Read these off the row that follows.
1) Find the entry just right of 151.
2) Find the largest entry.
[151 139 122 106]
1) 139
2) 151

[[147 120 125 143]
 [139 138 131 139]
 [141 126 136 125]
 [137 128 149 125]
 [112 119 147 143]
 [118 140 139 150]
 [145 122 142 140]
 [124 116 135 112]]
Counting starts at 0.
Read off the entry directly above the largest entry.
Answer: 143
The entry in row 2 and column 0: 141
The entry at row 1, column 0 -> 139
The entry just right of 116: 135
Read off the entry at row 1, column 1.
Answer: 138
Read off the entry directly above 135.
Answer: 142
Read off the entry in the top-right corner.
Answer: 143
Read off the entry in row 0 and column 1.
Answer: 120
Read off the entry in row 0 and column 2.
Answer: 125
Read off the entry in the bottom-right corner.
Answer: 112
Read off the entry just left of the largest entry.
Answer: 139
The entry just right of 142 is 140

[[122 122 119 120 119 120 122]
 [126 132 134 133 134 133 132]
 [112 138 143 141 143 142 140]
 [150 113 109 112 110 110 113]
 [108 134 137 136 135 135 134]]
Rows and columns are numbered from 0.
The entry in the top-right corner: 122
The entry in the bottom-left corner: 108
The entry at row 1, column 2?
A: 134
The entry just right of 150?
A: 113
The entry just right of the smallest entry?
A: 134
The entry at row 0, column 0?
A: 122
The entry directly above the smallest entry?
A: 150
The entry just right of 137: 136
The entry directly below 141?
A: 112
The entry at row 2, column 0: 112
The entry at row 0, column 1 is 122
The entry directly above the centre entry -> 133
The entry in the bottom-right corner?
A: 134

arr =
[[123 129 120 138 124 150 122 121 125]
 [118 133 123 139 118 139 113 124 124]
 [130 116 118 130 135 117 125 112 118]
 [119 136 137 123 120 119 128 144 140]
 [109 130 125 128 118 122 125 136 142]
 [123 123 122 132 128 110 115 118 119]
 [121 133 128 136 121 119 108 124 118]
 [121 113 113 126 134 129 138 119 136]
 [113 120 121 122 127 115 134 131 143]
 [120 131 121 139 121 147 119 123 126]]
Report the bottom entry of the column that holds the smallest entry.
A: 119
The 3rd smallest entry -> 110
The largest entry in the last row is 147
Report the bottom-left entry.
A: 120
The top-left entry -> 123
The third entry on the diagonal from the top-right corner -> 125
The entry in the bottom-right corner is 126
Report the maximum.
A: 150
The largest entry in the last column: 143
The entry in the top-right corner: 125
Report the top entry of the column that holds the smallest entry.
A: 122
The entry just left of the smallest entry -> 119
The 2nd smallest entry: 109
Report the entry just left of the largest entry.
A: 124
Report the entry directly below the smallest entry.
A: 138
The fifth-last entry, reading row by row -> 121
Report the 2nd-last entry, reading row by row.
A: 123
Report the largest entry in the first column.
A: 130
The entry directly above the smallest entry is 115
The minimum is 108
The second entry, reading row by row is 129
The last entry in the row that holds the smallest entry is 118
The third entry on the main diagonal -> 118
Report the second entry on the main diagonal.
A: 133
The smallest entry in the first row: 120

[[126 124 125 129 128 125 126 136 125 144 145 126 146 129 131 151]
 [122 135 133 134 134 133 131 119 130 117 114 132 115 122 134 114]
 [134 123 120 120 117 119 119 130 124 131 131 119 133 130 118 131]
 [140 123 122 124 124 123 123 133 124 113 114 124 108 134 124 111]
 [139 123 119 121 123 121 124 134 120 126 125 121 125 136 123 127]]
Indices start at 0.
Give the top entry of the column that holds the largest entry.
Answer: 151
The entry in row 0 and column 1 is 124
The entry at row 0, column 0 -> 126
The entry in the bottom-right corner: 127
Give the entry directly below the largest entry.
Answer: 114
The entry just left of 145 is 144
Give the bottom-left entry.
Answer: 139
Give the entry just left of the smallest entry.
Answer: 124
Give the entry at row 2, column 0.
Answer: 134
The entry in row 1 and column 2: 133
Give the entry directly above 108.
Answer: 133
Give the entry at row 0, column 2.
Answer: 125
Give the entry just left of 135.
Answer: 122
Give the entry just left of the largest entry.
Answer: 131
Give the minimum.
Answer: 108
The entry just right of 108 is 134
Give the entry in row 1 and column 1.
Answer: 135

Questions about the grid below.
1) The last entry, reading row by row?
2) The top-right entry?
3) The fifth entry from the end, reading row by row?
4) The first entry on the main diagonal?
5) The second entry on the main diagonal?
6) The second entry on the diagonal from the top-right corner?
7) The last entry in the row that holds the smallest entry?
8) The smallest entry in the last row?
[[127 124 131 148 130 121 130 140]
 [128 130 126 135 135 121 130 134]
 [129 125 131 117 118 138 124 113]
 [128 129 128 110 121 138 125 119]
 [128 128 128 140 134 121 130 135]
 [128 128 128 140 134 121 130 135]
 [129 133 123 135 142 116 131 129]
 [126 124 132 114 112 143 125 131]
 [126 120 135 129 111 140 125 137]
 [127 123 133 120 112 142 125 129]
 [129 135 121 129 145 116 131 122]
 [128 125 131 138 126 126 128 134]
 [128 136 121 124 142 119 131 126]
 [130 136 121 129 147 114 130 116]
 [127 121 133 156 128 120 130 147]
 [130 135 121 131 148 113 131 116]]
1) 116
2) 140
3) 131
4) 127
5) 130
6) 130
7) 119
8) 113

[[135 119 141 128 132 123 130 140 135 125 128 133]
 [128 126 131 137 142 135 126 124 122 132 118 148]
 [133 119 141 128 130 122 131 140 136 126 124 132]
 [138 127 130 123 126 132 130 139 138 131 127 121]
 [124 127 133 133 138 125 128 125 122 132 118 148]
 [124 127 139 127 140 118 130 127 126 128 117 144]
 [139 120 142 129 133 122 129 139 134 126 124 134]
 [123 133 127 143 137 127 131 124 127 127 129 153]
 [127 127 137 128 138 125 130 126 125 129 116 144]
 [129 128 129 142 139 129 132 124 124 132 121 151]
 [141 123 133 123 126 133 130 140 138 130 124 122]
 [126 126 140 128 138 125 129 128 129 127 117 143]
 [127 132 121 121 121 130 129 122 125 127 132 114]
 [119 126 140 127 139 120 127 130 127 126 119 142]
 [130 120 141 129 132 119 134 139 136 125 125 134]]
Indices start at 0.
The bottom-left entry is 130
What is the entry in row 2 and column 0?
Answer: 133
What is the maximum?
Answer: 153
The entry at row 2, column 1 -> 119
What is the entry at row 0, column 0?
Answer: 135
What is the entry in the top-right corner?
Answer: 133
What is the entry at row 0, column 2?
Answer: 141
The bottom entry of the column that holds the smallest entry -> 134
What is the entry at row 1, column 0?
Answer: 128
The entry in row 0 and column 1 -> 119
The entry at row 1, column 2 is 131
What is the entry in row 1 and column 1?
Answer: 126
What is the entry directly below the largest entry?
Answer: 144
What is the entry in row 2 and column 2?
Answer: 141

Questions about the matrix below.
1) Give the entry just left of the smallest entry.
2) Give the entry just left of the largest entry.
((123, 117, 132, 133, 138, 133, 126, 123, 119, 134), (125, 114, 130, 122, 133, 127, 125, 124, 127, 134), (129, 128, 128, 125, 133, 130, 128, 128, 127, 130), (127, 128, 126, 125, 133, 130, 129, 130, 130, 130), (131, 131, 134, 133, 143, 124, 132, 127, 123, 109), (133, 114, 134, 118, 133, 118, 126, 124, 119, 117), (127, 124, 128, 129, 129, 127, 127, 128, 123, 126), (137, 138, 122, 118, 133, 118, 127, 130, 123, 121), (127, 128, 128, 129, 124, 127, 128, 127, 127, 126), (127, 131, 120, 129, 115, 133, 130, 131, 138, 142), (121, 121, 134, 148, 157, 139, 128, 120, 103, 138), (127, 128, 126, 129, 129, 130, 129, 130, 130, 130), (127, 128, 128, 129, 129, 127, 128, 128, 127, 126), (121, 121, 130, 140, 119, 139, 131, 128, 134, 142))
1) 120
2) 148

array([[100, 151, 151, 154, 103, 104],
       [145, 115, 113, 114, 142, 144],
       [147, 110, 117, 112, 140, 148],
       [147, 114, 111, 111, 142, 146],
       [146, 115, 114, 112, 140, 141],
       [145, 109, 116, 108, 140, 145],
       [148, 115, 112, 110, 144, 143],
       [113, 138, 136, 141, 115, 116],
       [143, 115, 114, 115, 140, 139],
       [102, 146, 153, 155, 105, 103],
       [100, 153, 148, 157, 107, 103],
       [143, 107, 116, 114, 142, 139]])
Rows and columns are numbered from 0.
The entry in the top-right corner -> 104
What is the entry in row 0 and column 2? 151
The entry in the bottom-right corner is 139
The entry at row 0, column 0 -> 100
What is the entry directly below the largest entry? 114
The entry at row 1, column 0 -> 145
The entry at row 1, column 1 -> 115
What is the entry just left of the largest entry? 148
The entry in the bottom-left corner: 143
The entry in row 2 and column 0 is 147
What is the entry at row 2, column 1? 110
What is the largest entry? 157
The entry directly below 102: 100
The entry directly above 138 -> 115
The entry at row 0, column 1 is 151
The entry at row 2, column 2: 117
What is the entry just right of the largest entry? 107

Questions about the row below.
1) Report the entry just left of 121.
2) Report the entry just left of 130.
[150 121 130 124]
1) 150
2) 121
